One turn moves each row of this set onto another row. After a few examples, where does it send each row asked below?
z_705: [-56  -3  18   1  10  12   5 -19  21  33 -22 -36  19  44   8   1 -11  24]
z_796: [-25 -29  -7 -12  33  11  17  13  48  37   3   0 -15  36   9  28  -8  -2]
z_757: [-49 -25  40  -5  -2  36   1  -8  57  27 -16  -7  19  36 -12  -5 -16  -9]
z_949: [-28  16  23 -11  10  10 -48   7  36  48 -41  27  23  53 -10  49  -6  10]
z_276: [-35 -35  33 -34  23  19 -19  25  21  56 -16  11 -13  68 -11  36  -8 -24]
z_654: [-22 -20  58  17  27   7 -13  26  29  22 -41  15  15  10  13  45  -3   3]
z_975: [-37   6   5   6  22  -7  36 -15  17  42 -19 -18  -3  46   6   4   0   8]
z_966: [-21  -6  27  21  12   9 -20 -28  29  11 -20 -15  29   9   0  43   4   7]
z_24: [-57   0  21 -20  -1   3  12 -34   2  48 -34  19  21  49  -8  40  -8  16]
z_5: [-21 -12  -3 -33  16   1 -27  27  29  59 -15   6   7  44  -7  56 -12 -16]
z_920: [-20  -3  47  25  18 -15  11 -14  20  22 -31  -6  14  22   3  55  17 -10]
z_268: [-50 -19  32  -5   8 -12 -24  -9   7  51 -37  35   7  55 -19  -8  -2   3]
z_262: [-19 -23  23  11  18 -16   8 -22  27  32 -20 -14  11  13   7  59   6  -8]
z_634: [-35  18  17 -23  10   5  19 -21 -17  38 -28  19  13  45 -12  43  -1  20]
z_141: [-27 -28  56  17  12  19  -2  20  37  24 -34   7  19   4  -3  20  -7 -28]
z_260: [-64  -3  29  13  15  11  21   6  18  27 -20 -39  10  54   1   3  -1   0]
z_214: [-65  -5  -2  -5  18   8  26  12   1  34  -6   7  -7  54 -16  46   4 -22]
z_828: [-21 -14  18 -30  22 -13 -24  14 -25  43 -18  16   0  43 -14   8  -1  18]
z_588: [-38 -15  40  -9  19   9 -13  -9  47  35 -35   8  13  45  21  36 -12  46]
z_583: [-12 -12  56 -44  14  20 -23   5   4  53 -32  18   3  62 -14  27  -8  -1]
z_222: [-42  -4  12  -8  -3  21 -36   5  53  51 -25  17  21  48 -26  24 -12 -32]
z_241: [-26  -5  28  -6  38  20 -23  25  26  42 -21  37 -21  76 -15  34   6 -15]
z_813: [-12  19  22 -24  13  24 -38  42   7  29 -16   0  18  45 -24  45  -1 -11]
z_236: [-31  25  14   9  20  14  18 -11   6  20 -17 -25   9  42  -2  -4   2  20]
z_125: [  5   4  43 -22  13   9  39  -3  19  35 -19   9   1  31 -10   6   0  -2]
z_632: [-48  -4  68  11  24  14  15  34  34  16 -29   1   1  60   0  29   9  -2]
z_344: [-34 -24  17 -21  23 -11 -10  31 -18  41  -9  11 -11  49 -22   3   4 -14]
z_793: [-28 -19  32 -33  19  44 -51  20  14  35 -11   4   5  59 -17  24 -13  -1]
z_794: [-48   6  -7  16  32   9  14   3  20  22  -8 -27  -2  47   8  10   1  16]
z_78: [-12  -5  25 -25  24  18 -30 -14  28  56 -30  43  -6  61 -12  23  -8   5]
z_728: [-56  -8  33   7  13   6 -41  11   4  26 -26  26  11  56 -27 -14   2   3]
z_328: [  6  -5  47   9  23  16   0  18  17  17 -28  16  14  -5  -2  23  -2 -10]
z_195: [ -8  12  20  -7  32  37 -11  24  20   0  -1  -5   6  33  -1  19  -1  27]
z_467: [-22  -2  26 -13  18  44 -35   4  28  35 -14  29  -3  61 -32   3  -4 -22]
z_980: [ -8 -21  18  14  34  18 -19  26  32  17 -18  10   7  -5  11  39  -6   1]
z_956: [-53   8 -10 -10   7  41 -11  -9   0  15   1  -1  21  36 -22  24  -8   5]
z_504: [-82  -7  12   3  20   9  10  14   7  30 -17   8   1  64  -6  56   3  -4]
z_545: [ -5 -30  26   6  22   5   7  10  35  38 -24  17   4  -7   5  27  -9 -22]
z_387: [-28 -11  26  26  26   5  -8   8  21   2  -7 -26  14  17  -1  55  14 -13]
z_684: [-11  -5  38  12   5  10   0 -24  17  12 -17 -22  29   5 -12  32   5 -15]
z_308: [-33 -26   0 -26  16   6 -33  14 -11  36  -2   6   3  38 -23  -8  -8   0]
z_445: [-69  10  19  -3  -4  42  -9  -8   1  12 -14  -1  28  45 -29  19  -5  -3]
z_338: [ -4   7  26 -41  -5   9  -9  11  15  60 -27   8  19  38 -28  28  -9 -30]
z_228: [-55   4  32   6  22  -5  18  -2  10  33 -31 -29   9  57  15  21  -1  29]
z_704: [-37 -20  23  31  14   5   1  -9  39  14 -10 -20  14  17  -7  41   9 -32]
z_939: [-25 -35  37   8  15  14 -21   1  46  32 -35  12  22  -3  12  31 -18   0]
z_97: [-66 -24  18   8  25 -12 -35  18  13  40 -26  29  -4  63 -13   7   2   3]
z_571: [-34  17  43  -1   8   5 -15  29  32  45 -40  26  12  63 -25  40   7 -32]

z_949 goes to z_813
z_260 goes to z_975
z_276 goes to z_78
Where do these go?
z_445 goes to z_214
z_545 goes to z_939
z_268 goes to z_308
z_387 goes to z_920
z_796 goes to z_588

One turn moves each row of this set onto another row. After a few examples, where does it send each row asked below?
z_839: [ 24 -22  18  -5 -13  32  -6 -12 -16  12 -10   9]
z_635: [ 17 -52  24  36  34 -10  24  -9 -33  15  -5 -13]
z_716: [ 16 -33 -14   4 -27  27  -9  11 -38  44  20  18]
z_449: [-13 -27  -1  25  -6   9  -2  28 -43   1  -3  32]
z_56: [ 21 -24 -22   8 -29  -7 -17  -7 -31  43  -4  17]
z_752: [ 12 -38  21  15  18   2  27  -5 -15 -10  -1 -19]
z_194: [ 10 -52  10  -5 -11  48  17  16 -14   3   2   4]
z_168: [ 28 -42 -14  14  -3 -27  17   1 -51  37  25  -9]
z_816: [ 12 -49 -22  41  -3 -17   3 -19 -47  45  -1  -2]
z_585: [ 26 -45 -14  13 -19  22 -17 -19 -30  46 -28  19]
z_517: [ 14 -40  15  -5  17  44   4  -9 -24  17 -24   2]
z_146: [ 31 -43 -19  -4 -36  17  -4 -13 -44  35  14   3]
z_424: [ 12 -40 -25  33  20 -23   7 -10 -51  51  -2  -3]
z_404: [ 25 -36 -33   3 -14   5  -6 -14 -52  41  -4  38]
z_756: [ 33 -53   4 -18 -12  31  17   0 -21   4  -9  -5]
z_316: [  9 -51  11  17  42  -5  29  -1 -29  14 -17 -13]
z_185: [ 28 -50  31   3  18  26   4  -9 -16  13 -31   7]
z_58: [  7 -58   1  12  17  -1  42  33 -19  10   7 -10]
z_106: [ 32 -39  10 -16   9  41   5 -13 -36   9 -13  29]
z_48: [-18 -25  -1  27  -1   3   3  30 -41   1  -4  30]
z_893: [ 13 -48 -27  25  19 -27  27 -10 -52  27   4   9]
z_567: [ 32 -54   9  -3  19 -15  36  15 -25  11   2 -18]
z_945: [ 19 -49  12  11  36   6  41  -4 -38  -7  -5   6]
z_964: [ 12 -45 -23  22  -1 -19  13  25 -37  46  21   7]
z_140: [-15 -24   4  26  -1  11   1  29 -38  -3  -5  31]
z_689: [ 19 -32 -18  10  -6  23 -20 -20 -46  55 -10  18]
z_927: [  6 -37 -20  34   3 -38  20  -1 -34  23   4 -11]
z_251: [-15 -25  -4  28  -1   2  -1  32 -37   4  -4  31]

z_517 goes to z_689
z_185 goes to z_585
Where do these go?
z_927 goes to z_752
z_106 goes to z_404
z_567 goes to z_756
z_58 goes to z_194

